[[  7   4  -6 -11 -14 -16  -1 -16]
 [ -7 -38   4  -5  -2 -15 -11   7]
 [  7   0   0  -9  -6 -10   1  -2]
 [ -6   4  -4 -31 -15 -16  -7 -11]
 [ 21  21   2   4   3  23  19 -16]
 [-10  10  -5 -28  -9 -11  -8  -1]] out -8

[[-21  22   8 -30 -22 -22  -1   1   4  16   4  16]
 [-17  22   9 -29 -22 -20  -2  -2   4  14   3  18]
 [ -3  -2 -13   5  20   9 -10   2  32 -14  -4   4]
 [ -9   9  -9  -4  28 -10 -14   8  17   2  -3   0]
 [ -3  -1 -13   3  21  10  -9   0  33 -13  -6   4]
 [ -9  10 -11  -6  28 -10 -14   9  18  -1  -2   1]] out -2

[[-32   3   9   3 -37  16  15]
 [-15 -23   5  -7  -4   1   4]
 [  5 -16  22 -35  25  37  23]
 [ 26   5  -5  13 -27  15   5]
 [-16  31 -34  -8  27   5  -5]
 [ 18 -34  -4 -27  26 -33  17]
 [-11  38  31  -6 -36  24  -3]
 [ 22  -1  25 -31  25 -37  31]] out -37

[[  7  11   5 -17   5   0  -6  16  -1  -7   1  -8 -10   3  -2  22]
 [-33 -17 -13  10 -11   1  -7 -24  -1  -3  -8  -1   1  -7  -3 -25]
 [  7 -18  11   1  -5   1   7 -15   0  -8  22  -6   0  -1 -10 -19]
 [-30 -16 -31  14 -11   1 -14  -9  -2   1 -19   3  -5 -14   1  -6]
 [ 20 -15  13   9  -2   1   5  -7  -1  -1  24   1  -1   1 -11 -10]
 [-27   0 -18 -24  -4   0  -7  -2   0 -16 -13 -17  -8  -8   2   4]
 [-39 -12  -4   5 -10   0  -6 -24   0  -5  -8  -2   2  -2  -2 -25]
 [-39   4  -2 -12  -5   0  -6 -21   1 -12 -15 -10   2   0  -1 -20]
 [ 17  23   8  -1   5   1  -5   0  -1  -1  -4   1   3   1  -7  -2]
 [ 26   2   4 -16   4   0   3  12  -1 -10  15 -10  -8  -2  -7  14]
 [ 30  23   4 -22   6   1   6  -4   1 -16   5 -15   4  -6 -10  -7]] out -10

[[  0  -6  -5  -5   1  15   2 -10  -5   3   4  -4   5  -1]
 [  7  -6  29   0  -6 -35  -7  15   6  -7   7  -1   3 -13]
 [  1  -5   1  -9   1   6  -8 -10  -5   5   2  -9  -3   3]
 [ -7  -3  -5 -13  10  26  -7  -4 -11   3   9  -9  -1  18]
 [ 11  -3  -3   1   9   0   0   9   4   3   0   1  -3   0]
 [ 11  -4   4   3  11  -4  -1  13   4  11  -5  -3  -4   1]
 [  5  -7   3  -8  -3  -3  -8 -13  -2   6   0  -9  -5  -3]
 [ 10  -2  -5   1   8   1   0   8   3   1   3   2  -3  -1]
 [  1  -6   4  -5  -8   1 -12  -4  -8   1   3   4 -16   1]] out -16

[[  2  12   5   6   6   1  -7 -14   2  12  -3  22  12   4  35]
 [-16 -18  -3   2  19   6 -32  21   9 -16   8   6  19   0 -20]
 [ 11   3   2 -11  15 -16  11 -38  -2   6 -12 -12   1  -1   4]
 [ 20  18  16   4  -5  -4  24  -1  17 -14  15  15  -4  11 -20]
 [-25 -16  -7 -25  -6 -24 -25  -2   3  32 -14 -27 -12 -16  31]
 [ -8 -13   2 -20  10  -7  -7  -5  -7  -8 -17  -3  24 -16 -18]] out -16

[[-11  -3   1   3   2  22 -18 -20  17  -7 -15  -9 -35 -15  -1  24]
 [ -5   0 -18   1  -3  -4   2 -11   0   0  -1  15 -13  -8   5  -6]
 [ -8  -1   5   2   2   0  -4  -1   0   1  -2  -4   3 -11  -2   6]
 [ -4  -2  -9  -8  -6   1  10   4   2  -2  -2  13  -3  -8  -7 -10]
 [  2  -2   7  -3  -6   0   2  10  -5  -4  -4  -4  11  -8  -3  -4]
 [ -6   0  -8   0  -2  -5   7   2  -3   7   9  18   5  -7   5 -14]
 [ -7  -4 -13  -1 -18  -5   4 -10   0  -4  -8   7 -12 -15  -7  -9]
 [ -4   1 -11   4   2  -3  -4  -8   4   7   9  15  -6  -9   7  -4]
 [ -9   3  16  -4  32  19 -10   7  18   5   7  -7  -1  -2   4  18]
 [  6   0  12  10  -2  13 -17 -13  -1  -3 -15 -22 -16  12   9  24]
 [  0   1  -4   0  -2  -6  11   4  -7   6   6  10   9  13   3 -12]] out 3
---
16	38	-2	40	15 -> 15
-33	-24	-6	-36	-20	6 -> 6
-18	-4	34	9	-16	-12 -> -12
3	-5	8	-36	15	10 -> 10
-33	-5	-40	19 -> 19
36	32	-34	-34	34	38	-33 -> -33
---
Q:
array([[ 0.057, -0.007,  0.134,  0.049,  0.133,  0.091,  0.159],
       [ 0.010, -0.153, -0.076,  0.183,  0.083, -0.010,  0.031],
       [ 0.167,  0.075,  0.068, -0.011,  0.135, -0.010, -0.007]])
A: 0.159

Q:
array([[  0.402,  -5.526,  -7.553,  20.784,  -0.559],
       [ 17.654,  -0.124,   5.097,  -7.861,  -8.362],
       [ 13.787, -18.641,  -2.878,  19.027,   4.177]])
A: 17.654

Q:
array([[ -6.64, -17.09,   2.18,  -9.16],
       [-12.99,   2.34,   1.36,   5.02],
       [ -7.04,  -3.99,  14.78,  -1.03]])
A: 2.34

Q: array([  9.7,   2.7, -14.6,  -8.8])
A: -8.8

Q: array([ -9.314,  -5.962,   2.903,  11.837, -14.833])
A: -5.962

Q:
array([[ -0.8,   0.4,  -9.7,  -2.6],
       [ 11.2, -11.5,  14.0,  16.2]])
A: 11.2

Q: array([  3.484,   1.683,  13.734, -12.574,  18.490])
A: 3.484

Q:
array([[  0.4,   9.2,   5.6, -14.8,  12.6,  -0.4,   0.5],
       [  6.5,  13.2,   0.8,  -8.2,   2.3,   0.8,  -4.1],
       [-14.4,  -5.6,   5.2, -11.4,  -1.9,  10.8,   4.1]])
A: 10.8
---
[[ -5  32  18  21 -13   0]
 [ -2 -10  -7 -11   6  -4]
 [ -6  32  19  23 -14   1]]	-5, 1

[[ 35 -15  38  13   5  12   9]
 [  2  -1   8  10  -4   5  -9]
 [ 30 -33   9  -7 -15 -26  19]]	35, 19

[  9  32  16  18 -12   6]	9, 6

[ 2 20  9  8 33]	2, 33

[[-17   4  -1  -1  -2   9]
 [  7  15   7   6 -31   5]
 [-10   1  -1  -2  -9   5]]	-17, 5

[-22  41 -25 -18  36 -23]	-22, -23

[[31  0  5 -1]
 [31 -1  5  7]
 [14  0  1 -8]]	31, -8

[ -1  32  15  35 -30]	-1, -30
---
((-4, 14, 1, 2, -8, 1), (-19, -8, 0, 10, -8, 35), (-1, -2, -1, -12, 6, -9)) result: -1
((10, -17, -4, -22), (-31, 39, 3, 34), (-22, 25, -3, 24)) result: -3
((30, -25, 19, -12, 15), (-24, 18, -31, 34, -31), (16, -11, 20, -15, 17)) result: 20
((11, 16, -38, -20, -4, -6), (-19, 17, -31, 8, -16, 29), (-15, -7, 13, -21, -8, 10)) result: 13
((7, 9, -40, 14), (20, 8, -7, -14), (19, -31, -43, -23)) result: -43
((24, 40, -26, 27), (-14, -16, 8, -10), (3, 23, -5, 6)) result: -5
((11, 8, 12, -8, -8, 22, 10), (-10, 15, -1, -12, -3, 26, 9), (7, -15, 11, 36, 25, 4, -15)) result: 11
((21, -35, 42, 3), (-13, 24, -19, -6), (-1, 21, -19, -4)) result: -19
((16, 33, -15, -2, -37, 8, 6), (13, 15, -11, -13, -27, 4, 4), (-7, -1, 1, -6, 6, 3, 7)) result: 1
((7, -34, 34, -37, 38, 37, 2), (-1, -10, 0, 21, 36, -21, 33), (-8, -24, -27, 34, -36, -17, -38)) result: -27
